(in the rows, 128 means zero)
The rows below come in pairs that one turn or mirror swaps. Which row does each named row swap with?
j_588: [117 160 136 121 143 117 156 111 108 149 151 126 107 159 112 102 120 100
 149 177 115]
j_597: [144  92  99 154 140 152 108 160 107 140 109 151 141 127 129 129 141  82
 144 128 103]
j_444: [116 152 123 176 144 132 159 134 135 179 148 160 124 131 152 127 152  94
 158 142 111]
j_779: [125 113 130 114 150 144 119  98 117 115 100 135 136 132  94 136 110  95
 130 140  98]
j_755: [117 111 125 125 144 154 129  98 115 109 106 141 135 120  96 135 117  96
 132 133  93]
j_262: [139 116 114 122 142 120 102 148 127 109 104  95 137 156 165 131 131  99
 132 141 108]
j_587: [145 120 116 123 145 124 105 143 130 111 102  89 138 153 136 127 114  93
 123 142 104]
j_178: [114 128 114 162 129 129 120 156 117 126 123 130 136 171 129  84 154  96
 182 150  85]
j_647: [117 120 134 137 137 162 136  98 113 123 113 146 137 114  89 135 120 106
 135 140  92]
j_337: [137 121 108 127 156 117 110 159 134 119 119 100 139 159 174 130 132  95
 131 147 112]
j_903: [113 115 131 128 142 150 134  99 112 121 112 144 146 112  93 136 118  98
 132 137  90]
j_199: [136 104 101 138 133 145 104 143 121 154 101 148  93 165 113 103 137 107
 140 118 134]
j_40: [135 106 117  98 173 123 133 117 113 131 132 156 128 141 123 141 112 109
 122 149 117]
j_796: [127 143 142 159 104 150 128 140 112 168 124  90 101 129 130 109 145  90
 146 160 126]
j_751: [133 114 111 107 176 109 136 123 109 123 139 153 129 131 118 138 110 105
 124 133 115]
j_527: [117 112 113 134 145 148 128 140 157 131 107 136 129 116 160 153 144 133
 126 115 112]
j_175: [ 95 148 138 152 132 150 159 121  98 139 150 139 128 114 112 111 139 122
 156 170  97]
j_290: [122 152 128 159 148 120 156 151 138 176 154 127 121 136 169 127 157  98
 153 152 112]
j_278: [116 153 127 159 148 119 164 135 138 178 149 147 120 140 166 125 157 100
 160 143 117]
j_518: [121 112 119 156 121 166 124 146 133 156 103 123 123 101 145 141 145 113
 129 113 124]
j_116: [131 145 125 165 114 160 130 154 122 177 113  96 107 115 131 119 141  92
 139 145 127]
j_824: [132 110 125 112 146 131 111 120 115 107  95  99 138 141 120 122 109  84
 132 143  98]
j_69: [108 137 107 128 152 117 140 122 140 111 134 142 125 189 140  96 143 124
 171 141 101]
j_484: [141 105 121 115 142 124 100 142 132 115 108  87 135 147 147 126 124  93
 132 135 105]
j_990: [113 146 133 109 164 110 152 111 108 131 156 138 108 158 119 122 119 117
 134 171 117]
j_399: [114 155 139 117 150 114 156 107 107 143 151 131 108 160 117 106 120 108
 137 175 121]
j_412: [123 152 142 142 118 141 140 122  99 161 123  93 100 139 113  95 124  88
 145 169 124]
j_531: [130 154 136 169 112 152 130 143 109 160 118  87 104 134 118 108 136  89
 137 159 124]
j_358: [120 121 110 162 135 152 127 112 124 170 113 171 109 137  98 126 142  90
 162 114 112]
j_351: [121 141 121 169 107 164 126 154 122 175 116 104 113 111 134 121 145 106
 138 142 126]
j_208: [111 122 104 128 154 131 135 130 162 121 116 153 132 140 159 139 132 143
 133 114 111]
j_80: [119 114 106 156 135 154 115 113 131 161 100 164 108 144  96 112 134  95
 153 110 115]
j_8: [123 136 117 164 112 164 123 151 131 161 106 114 117  98 150 137 139 109
 132 130 126]
j_723: [118 144 107 139 126 129 130 171 112 141 138 122 101 162 145  89 141 138
 156 161 126]
j_198: [ 97 137 109 127 152 122 147 111 154 118 127 148 120 182 136 104 146 128
 165 132 101]
j_606: [118 136 121 171 148 143 153 109 135 176 141 167 111 138 125 128 158  95
 162 122 108]
j_242: [113 161 145 132 143 130 152 107 102 146 147 114 109 154 105  95 124  97
 149 172 113]
j_787: [138 141 111 134 151 113 128 162 137 136 134 100 138 151 187 123 133  96
 138 150 116]
j_286: [136 124 112 126 152 122 111 157 138 112 107  89 134 153 165 129 129  97
 133 147 108]
j_340: [128 142 123 138 149 103 137 163 135 147 141 107 131 158 184 121 142 103
 153 159 113]
j_769: [106 152 136 148 119 147 170 121 102 134 137 148 129 120 112 115 141 124
 153 176 111]
j_236: [113 133 110 146 134 118 128 139 122 124 135 131 127 181 132  77 150 101
 185 152  91]
j_843: [110 116 110 132 147 136 135 127 158 129 108 150 134 120 159 146 143 135
 138 105 107]
j_176: [112 126 114 159 146 141 138 105 136 173 120 173 111 144 107 128 148  86
 162 117 105]
j_876: [122 116 114 153 125 154 124 150 146 151 103 125 126 103 152 149 136 124
 131 113 120]
j_269: [130 144 123 154 149 113 148 160 136 152 146 112 130 152 187 124 145  99
 149 155 119]
j_370: [106 141 112 142 148 115 132 127 137 121 129 140 123 193 136  83 142 109
 175 150  99]
j_971: [121 154 136 117 161 111 153 110 110 136 156 130 111 165 118 109 114 108
 140 170 113]
j_102: [112 120 132 134 139 160 149 103 111 132 128 150 144 109  91 137 129 104
 137 148  93]
j_697: [109 129 109 125 156 120 139 114 162 120 126 154 126 166 145 128 144 142
 159 125  97]
j_960: [130 102 102 143 129 150 106 123 122 151  98 160  97 149 103 113 138  99
 150 114 125]
j_332: [130 144 128 162 105 152 128 149 110 180 123  94 110 122 131 109 145  93
 143 144 128]

j_606 is swapped with j_697
j_527 is swapped with j_290
j_80 is swapped with j_370
j_647 is swapped with j_971
j_40 is swapped with j_175
j_102 is swapped with j_990
j_332 is swapped with j_262

